One turn moves each row of this set onto another row. After a few examples, where does it send each row asked below?
q_461: [ 30 -12  25  33 -20 -10   4 -24   4   8 -17   2   4  19 -45 -13  13 -18
 -16  -8  22  -5]
q_335: [ 25 -14  31  10 -19   4  -9 -12  -2  -5 -13 -13   5  23 -43   1   8 -16
 -18   0  33  -1]
q_482: [ 12  -2  30  23 -15  -9 -16 -28 -21  13  -3 -14  -5   9 -40  -7   7 -31
  -8   4  26  -9]
q_440: [ 45  32  30  30  -6  12  -6 -19 -33 -11 -27 -15   1  19  -3  13   6  -7
  -6  -3   4   7]
q_746: [ 22   4  20  23   4 -11   0  -8  11 -21  28  19 -23   8 -36   5  23 -48
 -17  -7  -4  -5]
q_605: [ 33  35  30  16 -15  -9   0  11   4 -29  -5   2  -7  25  24   3  15  -7
  -8   1 -12   7]
q_280: [ 28  -2  12 -29  14   5   7 -43   2 -11  -4  17  -8   1 -24  16  23   5
  -3  29 -16  10]
q_541: [ 16  25 -21   0  12 -28 -21 -23  11  -6   0 -12 -11   7 -25  11  21  23
  13   8   7   7]
q_161: [ 35  21  44  27 -16   8   8 -23 -27 -18  -7 -17  -1  22  11   6  13   7
  -7  -8  -5  -4]
q_598: [ 22   2 -15  -8  10 -22  13 -17  -7  -8 -26  -3  -2  -4 -34  16  20  12
   2   1 -31  14]
q_158: [ 30  21   2 -17   0  -8  -8 -47  10  -3   8  18 -28  11 -34  -1  14  21
 -34   0   9   6]
q_941: [ 36  37  -4 -18  15 -30  -1 -40   3   8   7   1 -16   5 -26  13  22  14
 -28   6  12   0]
q_616: [ 15  49  34  20  -2 -12  11 -11   8 -33 -19  23 -13  22  -3  18  29 -17
  -4   4 -25  -1]
q_13: [ 21  27 -17   5  -1 -37 -13 -20   1  10  -5 -13 -32   7 -29   8  14  21
  -2 -17   0   4]
q_81: [ 27  10   3 -40  -7  -4  17 -36  -4   3   0   2 -17  -2 -31  13  13   6
 -21  16 -17   3]
q_834: [ 24 -12  37  33 -18  -7   1 -18  -3   7  -5 -17   1  19 -27  -6  -3 -15
  -5  14  28  -6]
q_867: [ 25  -2  39  20  -9 -12   7   4  -8  11  18  13  10   8 -34 -12  17 -21
 -17   8  24   0]
q_249: [  5   1  21  37  -3 -22  -3 -21  15 -20  12  33 -10  -2 -36  -5  25 -30
 -15  15 -18  -5]
q_222: [ 31  25  37  25 -26  -6   1 -35 -21  -3 -35 -15   1  11   2   0  19   2
  -1 -14  -9 -13]
q_134: [ 26   6  26  41  -2 -27   2  -6   6 -11  29  15 -21   2 -32  -7  20 -37
 -10  19  -4   2]
q_969: [ 42  31  37  13 -22   4 -13 -26 -33 -13 -11 -22  -8  -3   3   3  20   1
 -11 -16 -12  -4]
q_276: [  4  10  34  12 -16 -21  -4   8  11 -15  31  19  -7   7  -7   2  20 -28
  -9  14 -23  -9]
q_708: [ 12  32  23  16 -17  -2  -9 -12  -2 -48  -4  13 -24  10   6  28  12 -20
 -10  13 -20 -11]
q_265: [  9  42  37  16 -19 -16   7  -4  -5 -40   8  15 -29  25  -1  14  28 -17
 -11  14 -14  -4]
q_672: [ 30  16  35  23 -27  -9  -8 -12 -26  -3 -13 -11   8   3   9 -15  10   5
 -12   9  24  -2]
q_289: [  4  34 -10  -1   5 -23 -10 -22  13   3 -19  -4 -14   6 -44   3   7  26
   3  -8  -6   6]
q_107: [ 24   1 -15 -19   2   3   7 -12   5 -10  -4  -9  -9   7 -33  10  16  13
  18   9 -22  20]
q_242: [ 40  32   5 -15  10 -17 -15 -52  20   2   0  12 -13   1 -36  -5  24  16
 -11  -6  -3  -2]
q_594: [ 20   7  -5 -10  13 -22   7 -10  -2   3 -21 -12 -12   6 -24  28  22   4
  27  12 -19  11]
q_231: [ 12  54  33   6  -4 -15  -4   8   8 -33 -11   9 -26  17 -11  25  19 -26
 -12  11  -8   2]
q_123: [ 17  -5  20  33  12 -19 -17 -11   6 -17  25  10  -6 -17 -32   3  18 -34
 -16  15 -15   2]
q_168: [ 35   4   3 -36  -1 -19   7 -43   9 -13 -22  13  -6   6 -33  15  31   1
 -12  19 -11  -2]

q_222 moves to q_616
q_541 moves to q_107
And these:
q_440 moves to q_708
q_289 moves to q_598
q_867 moves to q_672
q_13 moves to q_594
q_335 moves to q_969
q_161 moves to q_265

